In the rows, zero is written as 100.
Rotation paths and how fast each direction turns (degrees each step):
Each turn is a multiple of 5 degrees from 10 to 175, or 0.
Each row of a path follows its step; steps can be skipped.
path 1
step 0: 127	120	96	86	88	114	67	102	65	71	104	97	116	117	112	115	99	97	107	104	98	89	81	106	70	121	59	127	106	132	63	94	103	121	116	112	121	126	71	116	100	70	133	98	103	93	121	112	116
step 1: 119	125	96	58	70	90	84	96	118	82	114	83	93	84	90	126	133	107	94	91	123	79	103	94	98	122	131	116	91	68	97	83	96	113	102	93	86	69	103	128	79	135	88	105	70	101	74	85	134
step 2: 140	99	76	108	96	109	125	110	97	90	96	113	86	92	121	111	134	96	123	91	81	143	77	101	78	73	123	127	80	124	101	77	145	89	91	104	104	140	89	94	114	100	91	71	86	111	114	87	118
step 3: 116	101	96	82	96	77	98	78	75	102	109	80	110	121	116	113	89	92	116	92	132	87	128	107	85	110	65	106	86	92	108	115	128	92	108	95	129	74	94	104	63	130	71	75	78	70	144	112	98
step 4: 122	90	89	107	90	120	46	123	110	80	88	117	76	109	94	128	133	91	111	99	103	120	95	110	144	95	91	127	135	102	78	91	140	88	89	95	116	59	104	87	99	99	99	123	93	124	96	97	97
step 5: 138	100	79	83	85	90	102	123	61	124	108	126	133	79	76	106	102	84	97	74	112	99	111	75	94	139	88	113	68	69	86	89	99	86	115	79	111	117	88	91	117	77	93	69	87	128	100	120	111
step 6: 105	120	75	77	99	92	100	87	78	114	90	111	61	97	115	97	137	92	131	99	96	115	109	133	105	119	128	95	100	88	98	80	101	106	102	113	109	66	69	129	101	90	80	144	120	69	127	115	124
step 8: 117	97	92	92	113	98	77	78	113	95	127	105	116	96	115	123	89	82	128	116	115	102	122	79	81	89	68	120	96	106	71	96	105	66	122	116	122	99	68	108	94	36	96	114	103	78	109	81	122
step 9: 104	86	103	77	86	74	69	91	115	94	85	106	59	67	88	117	126	117	110	128	94	92	82	94	85	131	67	90	97	66	123	66	111	127	116	99	110	74	113	100	90	106	90	92	77	122	84	120	124
step 10: 120	101	103	88	131	102	106	142	118	104	91	96	88	88	106	128	115	111	103	80	79	123	92	96	87	80	129	119	56	89	77	64	116	63	138	81	113	113	70	81	89	101	95	90	127	92	108	98	89
Speeds:
101	105	98	97	101	97	98	100	101	94	99	105	99	92	106	83	94	97	96	101	110	93	97	113	98	107	97	91	100	103	99	94	101	104	101	110	117	98	103	104	93	98	99	102	97	97	103	99	98 => 130
102	107	102	91	104	95	101	98	115	95	100	91	103	94	93	107	103	101	105	104	97	99	96	94	95	104	99	100	104	100	106	97	105	110	103	107	98	107	103	106	100	95	110	93	106	91	104	90	98 => 45
109	105	95	97	108	103	93	101	103	105	106	97	105	109	108	89	96	99	104	98	102	106	99	97	96	109	99	102	86	110	101	100	97	99	104	97	95	107	95	89	99	97	107	95	100	103	98	103	90 => 140
99	102	92	91	108	96	97	100	90	93	91	104	99	103	96	97	97	107	98	98	94	93	101	95	107	100	106	94	95	99	108	109	110	92	96	105	94	93	102	99	100	83	101	99	99	99	100	101	102 => 35
path 2
step 0: 92	77	53	113	112	106	99	82	108	90	114	62	93	128	83	105	113	90	100	77	87	114	138	69	58	105	100	78	131	128	104	86	101	114	104	111	89	111	115	73	103	91	100	137	99	93	109	106	90
step 1: 88	85	108	105	112	134	113	76	128	113	99	115	106	100	40	69	77	103	93	83	92	128	120	109	71	82	108	100	103	130	115	103	88	107	87	93	128	86	113	99	113	102	85	110	59	114	97	99	128
step 2: 117	88	102	96	79	88	94	83	113	94	101	77	69	72	57	98	108	98	107	90	100	149	115	106	106	101	96	76	97	127	126	72	82	108	91	105	65	97	93	90	112	104	109	62	73	115	111	75	75
step 4: 120	85	70	84	106	122	100	110	129	110	120	56	81	95	77	95	91	124	93	104	117	85	99	100	116	82	71	115	99	124	106	62	75	79	107	92	91	93	114	82	91	105	50	115	101	72	118	92	98
step 5: 95	100	117	92	109	115	82	86	103	146	85	104	119	112	95	93	109	87	81	105	146	115	106	96	105	100	68	89	82	137	116	103	69	77	83	119	98	133	98	110	89	122	81	101	68	69	94	71	107
step 6: 97	65	100	100	94	105	93	124	82	113	55	64	100	69	86	124	109	99	68	114	133	137	93	102	121	81	124	94	102	108	83	64	125	90	95	119	90	105	122	96	102	108	102	118	90	77	91	89	84
step 7: 103	103	92	100	77	118	60	120	91	106	101	95	125	119	100	101	107	114	75	99	130	119	101	90	104	93	118	111	87	128	128	84	107	63	83	105	89	106	87	122	148	76	83	137	127	114	102	104	126
step 8: 93	93	79	107	104	89	83	96	100	104	117	113	94	130	98	96	123	105	84	110	106	122	130	99	86	74	121	61	92	94	101	60	102	63	100	104	123	101	119	104	122	106	82	107	105	48	129	110	69
step 9: 100	92	146	114	116	120	99	79	121	158	115	95	134	98	110	112	101	93	92	97	93	116	122	91	85	78	141	95	79	83	136	86	106	90	78	103	105	88	99	76	121	108	101	110	101	96	106	82	99
step 10: 99	102	111	101	76	101	101	90	80	106	107	50	75	125	119	117	101	85	80	97	81	136	114	96	93	70	133	75	107	100	109	86	110	70	131	99	75	75	84	92	96	79	76	101	63	116	95	92	98
Speeds:
104	100	105	98	96	102	97	91	101	97	107	97	93	112	110	98	112	103	103	98	101	113	105	94	101	114	96	105	97	107	101	102	98	92	106	105	92	106	100	103	96	98	103	93	102	99	99	106	105 => 140
100	94	93	106	96	100	104	113	100	89	102	99	94	108	106	105	89	90	94	98	102	96	102	97	102	103	110	109	100	102	99	105	99	100	99	101	89	105	101	99	101	85	94	106	101	104	104	99	98 => 100
101	103	104	95	114	101	103	101	107	96	103	95	104	102	98	100	109	102	97	92	96	99	96	101	104	101	104	95	101	105	96	109	98	100	102	99	100	90	102	100	105	91	89	85	100	102	93	88	91 => 45
98	104	95	100	93	106	107	103	103	101	100	101	107	100	94	98	94	109	92	98	85	103	96	104	103	92	93	98	105	107	99	103	97	86	107	104	102	102	90	107	95	95	96	99	103	103	107	108	105 => 115
99	94	96	99	97	93	107	99	98	99	98	97	99	93	90	102	108	107	103	116	108	91	104	92	104	98	97	108	101	99	97	109	97	97	93	102	92	101	97	106	99	102	92	93	96	95	102	95	110 => 35
path 3
step 0: 121	97	110	122	114	114	66	109	88	95	121	86	79	86	78	84	99	84	133	112	88	106	57	111	81	112	124	117	115	92	82	126	88	115	95	123	106	107	98	94	48	91	91	95	119	93	81	103	91
step 1: 134	98	82	108	113	92	104	104	137	122	86	89	138	84	101	94	99	77	112	83	89	111	88	121	100	87	118	113	106	75	84	87	75	77	113	105	113	112	81	104	123	109	85	52	123	102	85	79	123
step 2: 95	132	102	120	83	107	82	107	95	106	101	58	107	132	95	98	104	102	107	88	124	63	74	101	100	120	89	122	119	81	111	105	105	88	107	91	112	109	129	95	122	102	93	75	97	123	97	66	59
step 3: 126	110	104	104	120	89	97	96	78	108	85	80	127	82	88	71	78	146	113	122	111	105	59	110	104	112	127	95	88	116	103	86	77	101	96	109	106	113	112	68	74	97	78	110	110	125	111	96	99
step 5: 118	111	115	132	88	102	104	112	101	120	103	90	110	101	106	75	101	99	103	118	117	65	73	123	83	109	87	108	70	101	88	104	115	96	114	119	139	103	79	143	116	98	92	82	77	102	109	68	111
step 6: 102	92	92	117	113	106	80	81	110	101	81	67	101	123	105	66	100	110	144	91	83	88	68	97	89	134	93	96	116	130	112	111	115	98	90	115	94	113	87	96	84	106	56	91	123	110	80	111	86
step 7: 135	78	102	106	101	83	85	100	107	76	112	64	130	96	71	98	78	79	100	104	106	120	83	125	83	87	117	85	114	90	126	63	88	65	105	94	88	121	97	109	101	82	89	103	103	98	91	70	104
step 8: 105	118	93	120	80	149	118	112	93	112	75	95	101	122	101	87	127	101	104	88	126	97	84	127	112	119	93	116	112	73	87	54	114	92	85	98	117	129	104	101	96	99	88	99	85	129	95	79	113
step 9: 94	116	90	109	100	67	92	117	81	94	100	83	114	98	87	74	100	109	109	112	119	102	58	89	74	120	97	95	98	107	118	94	104	102	112	113	132	119	86	98	64	161	105	99	99	115	97	116	100
step 10: 90	72	97	132	94	116	117	80	124	74	81	52	100	93	91	107	71	111	118	112	105	107	97	88	90	123	117	94	102	85	78	81	63	90	118	104	106	119	94	129	91	97	79	84	121	90	106	109	117
Speeds:
103	101	106	107	94	104	94	103	104	99	105	83	97	101	103	113	91	100	89	101	111	103	110	99	102	95	96	107	104	105	101	102	99	96	99	109	104	103	103	106	106	94	103	99	96	102	104	105	102 => 130
94	108	104	106	94	104	96	95	93	101	104	99	95	95	100	93	102	103	101	92	90	98	106	103	107	95	100	100	94	91	104	98	103	95	95	89	112	95	106	113	102	98	93	99	93	107	102	99	98 => 120
93	100	100	99	100	88	93	110	84	101	90	103	98	100	97	98	97	106	101	100	95	97	106	99	104	102	93	103	102	99	106	103	96	94	102	114	102	105	96	100	92	90	94	101	108	101	98	104	99 => 115
95	95	101	99	101	105	96	105	102	107	102	113	107	117	97	101	97	99	100	100	105	103	106	102	110	105	101	105	98	104	99	93	97	95	107	102	109	90	95	102	101	101	105	95	94	101	89	90	99 => 110
107	97	90	103	105	94	98	104	105	101	112	96	96	109	96	100	102	101	104	91	97	93	104	107	109	97	100	84	98	98	100	94	107	101	104	108	99	102	110	94	107	96	100	100	105	104	101	102	99 => 70
path 4
step 0: 84	102	75	100	75	100	84	81	88	98	71	98	100	95	105	94	82	106	117	97	137	122	108	81	91	111	110	80	91	106	83	107	99	126	117	117	125	95	110	68	75	119	114	82	119	76	92	126	114
step 1: 88	114	81	95	101	82	107	73	118	87	77	103	85	72	89	107	96	122	122	96	120	127	93	111	103	126	118	104	109	101	82	105	69	95	107	129	88	90	119	88	107	83	91	62	95	92	59	106	87
step 2: 118	124	103	130	117	71	67	97	119	99	90	100	92	76	63	115	107	139	92	91	115	83	85	92	88	110	93	101	99	114	93	96	72	92	116	117	89	117	78	94	103	90	106	80	83	119	97	115	86
step 3: 113	100	111	104	91	89	84	87	109	77	91	97	117	97	111	106	125	118	90	95	133	61	96	123	93	88	96	90	112	117	87	71	87	122	85	85	115	108	62	76	80	114	93	93	102	114	87	132	91
step 4: 117	91	104	101	81	105	88	114	95	91	97	109	107	89	122	122	112	86	104	108	136	81	97	108	101	107	98	80	124	101	79	83	83	85	60	113	100	85	125	66	76	94	132	98	102	81	77	115	114
step 5: 117	76	83	127	122	111	72	88	109	100	88	111	78	80	100	130	109	80	100	113	119	111	98	84	101	138	115	78	115	101	79	96	93	115	104	110	72	103	115	105	89	111	117	96	136	99	74	98	109
step 6: 119	96	94	104	134	69	111	62	101	104	82	102	93	100	97	122	105	93	97	89	111	79	76	100	82	127	108	91	113	114	92	96	80	132	132	125	116	104	128	92	112	101	91	94	124	110	117	113	94
step 8: 102	120	80	123	84	100	79	71	88	79	81	117	109	93	93	102	104	114	92	113	124	99	89	81	84	78	94	87	78	106	87	133	100	115	89	95	107	92	106	94	57	99	127	97	87	94	83	135	121
step 9: 90	116	82	106	123	105	112	92	126	106	84	106	90	86	94	97	80	105	117	115	130	107	117	110	88	94	120	87	105	115	80	110	75	124	77	112	112	100	114	84	67	117	91	68	99	98	58	111	100
step 10: 113	105	100	105	114	86	73	116	108	120	98	95	82	76	84	125	97	122	124	108	103	86	116	90	101	115	113	102	92	118	93	88	83	102	126	128	107	121	112	52	107	90	109	65	102	93	70	110	88
Speeds:
101	106	97	102	102	107	95	85	103	91	106	94	90	106	104	92	93	106	96	103	103	101	98	92	101	105	103	104	114	95	97	103	105	92	93	94	97	97	108	102	101	100	103	99	96	91	98	99	101 => 95
101	96	97	87	106	97	102	90	100	95	104	98	109	94	103	90	95	91	103	98	97	99	103	106	99	91	100	105	103	101	91	95	87	105	99	97	97	96	104	105	97	88	93	97	104	100	105	109	104 => 135
100	101	98	100	97	99	96	101	105	103	108	95	111	103	99	100	98	98	94	97	98	107	102	101	92	91	103	102	98	107	95	111	100	94	113	105	104	100	110	102	99	112	96	105	97	95	89	106	90 => 40
91	107	94	100	98	101	103	100	96	88	88	96	92	93	96	106	99	99	109	106	96	102	106	97	86	92	97	97	103	111	100	103	105	94	99	103	109	105	101	107	105	97	96	100	103	100	104	100	104 => 45
97	107	97	95	101	94	103	97	108	93	95	113	93	93	91	94	98	102	96	92	100	104	98	106	100	99	93	98	98	100	108	96	107	97	106	99	88	97	103	90	93	104	94	111	99	95	105	103	100 => 60
94	105	96	101	100	103	94	101	94	108	109	101	104	103	104	111	95	97	107	86	95	104	105	96	99	111	99	100	105	106	104	86	109	102	99	99	99	98	109	99	97	99	94	98	105	103	97	105	107 => 65
path 5
step 0: 101	134	73	72	97	91	95	118	95	102	88	99	95	85	99	96	72	91	68	57	121	127	91	101	110	68	88	99	85	104	128	65	102	133	92	104	66	113	97	118	110	84	88	113	114	81	77	74	135
step 1: 70	105	132	97	89	76	81	114	84	96	74	81	87	119	76	113	79	100	108	107	83	107	122	90	100	116	121	117	122	91	96	59	98	120	112	126	100	141	112	134	110	92	101	99	146	102	110	108	136
step 2: 89	105	117	112	91	105	123	104	105	64	116	76	104	92	86	105	94	76	109	75	45	139	129	105	92	118	125	109	106	114	139	85	67	120	115	93	98	107	94	88	98	113	85	110	93	91	117	67	78
step 3: 98	106	129	85	64	80	105	104	101	87	152	82	95	120	86	66	84	107	131	90	92	83	98	84	100	80	89	63	64	111	93	101	58	111	110	121	78	106	96	93	125	87	126	115	91	111	113	82	101
step 4: 108	112	123	70	93	77	118	94	96	104	86	71	73	117	132	82	149	99	126	71	108	148	60	101	91	78	93	87	90	105	97	93	81	98	92	108	93	128	85	114	111	123	82	82	102	92	100	93	117
step 6: 66	118	77	92	114	98	95	119	108	57	90	93	74	78	97	119	113	95	104	83	61	98	100	101	72	97	139	85	79	59	103	77	80	84	87	113	74	102	129	106	109	79	98	90	138	118	106	94	118
step 7: 83	122	101	88	79	99	97	91	104	85	106	91	130	80	126	94	75	114	81	33	113	90	95	76	96	103	131	127	80	122	118	74	79	113	104	103	99	121	114	103	94	97	107	115	110	84	129	69	118
step 8: 73	131	136	116	90	80	95	92	73	69	109	80	87	132	86	87	99	127	102	100	117	107	96	105	97	128	88	90	87	108	116	83	91	115	154	90	66	151	104	110	101	108	84	111	112	107	106	117	105
step 9: 68	120	97	102	81	93	82	106	111	121	97	59	96	96	90	92	114	75	133	81	66	141	103	101	109	92	88	70	101	119	125	87	105	93	127	84	89	95	69	133	104	123	101	103	112	96	122	66	70
step 10: 102	137	133	78	107	95	82	119	115	109	104	109	88	104	83	74	67	67	141	55	85	114	101	92	113	77	98	73	89	96	90	125	58	121	89	110	90	91	124	107	113	96	88	99	113	128	92	115	107
Speeds:
102	96	102	111	98	97	99	103	95	102	98	97	103	103	106	92	96	100	115	102	99	101	100	108	110	100	100	108	99	103	104	104	89	92	111	102	93	99	98	101	111	109	105	104	91	103	102	99	93 => 60
105	93	97	102	88	99	103	107	102	101	98	104	101	103	94	96	94	83	99	101	99	107	109	101	103	105	92	95	110	104	105	101	96	109	98	108	105	105	92	99	105	97	100	104	104	97	90	104	106 => 35
96	99	98	101	101	103	108	104	103	99	82	95	99	92	107	96	104	99	92	98	98	106	100	94	96	97	96	97	93	94	116	102	107	102	101	101	105	102	98	97	104	103	98	100	88	96	98	89	93 => 160
106	109	97	85	98	103	103	108	100	104	97	99	101	100	99	94	105	100	101	102	102	110	97	99	106	94	92	99	95	98	90	104	93	90	99	105	108	97	95	94	99	96	95	95	104	106	101	107	86 => 60
path 6
step 0: 105	145	103	105	91	68	67	108	106	129	121	120	86	105	83	134	118	124	107	121	75	138	90	98	118	92	106	88	101	86	93	96	96	103	97	71	114	130	81	80	109	107	85	120	127	70	76	96	100
step 1: 104	120	116	79	80	89	60	139	98	97	92	83	128	97	80	102	97	113	112	115	101	101	106	108	79	124	127	77	110	145	121	87	91	73	95	83	114	115	77	87	98	78	92	98	82	71	87	91	140
step 2: 57	115	52	104	103	110	77	122	120	126	110	119	112	95	93	119	102	124	131	115	89	135	118	117	98	108	91	75	77	94	114	71	74	96	117	71	115	95	103	81	85	95	91	125	85	107	112	81	114
step 3: 93	120	80	105	88	91	50	110	116	88	107	94	90	75	68	104	107	122	84	118	108	138	116	87	103	138	106	54	101	116	82	107	114	115	77	93	119	85	102	112	132	105	110	113	112	91	86	64	107
step 4: 73	133	111	92	99	78	80	113	69	107	84	92	89	96	99	101	104	121	111	100	100	138	118	134	103	123	146	62	96	75	125	87	86	69	78	78	112	133	111	100	98	120	97	112	105	90	114	103	101
step 5: 90	164	104	81	52	110	96	123	109	103	102	86	95	91	92	93	94	108	130	125	99	128	99	105	102	112	79	75	91	116	103	100	76	89	73	113	102	73	116	83	92	102	69	129	95	97	77	94	116
step 6: 73	123	89	107	89	112	77	113	115	128	90	71	95	58	85	97	127	110	114	137	82	104	128	98	97	118	116	66	52	106	93	127	90	85	117	79	119	121	81	93	107	106	110	102	113	111	98	120	96
step 7: 97	119	99	79	121	114	77	102	115	90	106	63	65	101	89	111	74	124	100	136	77	111	138	130	94	116	103	65	122	102	98	104	98	81	58	105	116	111	98	90	83	93	111	130	83	119	102	80	101
step 8: 95	151	90	64	117	88	70	99	117	117	87	115	94	84	74	118	130	103	95	123	105	110	122	96	107	96	79	89	88	73	112	84	95	76	76	96	91	118	99	90	124	134	76	137	113	102	88	122	106
step 10: 96	133	88	105	108	98	52	113	95	122	107	101	93	102	121	126	127	147	120	135	83	113	114	133	87	93	100	113	106	117	103	112	89	89	113	81	120	105	79	66	95	109	85	132	74	107	104	113	99
Speeds:
92	111	100	92	97	103	102	102	114	98	103	98	102	96	101	98	103	102	104	100	106	92	94	91	106	105	100	108	100	99	96	98	116	108	100	92	105	101	96	104	109	105	98	100	105	94	96	100	93 => 135
92	100	96	107	103	99	97	95	89	90	95	104	98	103	96	100	98	109	97	98	107	102	102	103	98	97	94	95	101	97	101	100	106	105	94	102	99	97	110	97	114	108	87	92	96	94	108	106	96 => 70
99	98	95	103	94	104	101	106	92	95	107	105	101	99	104	94	106	100	100	93	110	109	100	100	105	110	111	93	100	97	110	99	98	105	107	95	101	85	96	104	100	95	100	106	102	94	105	93	101 => 35
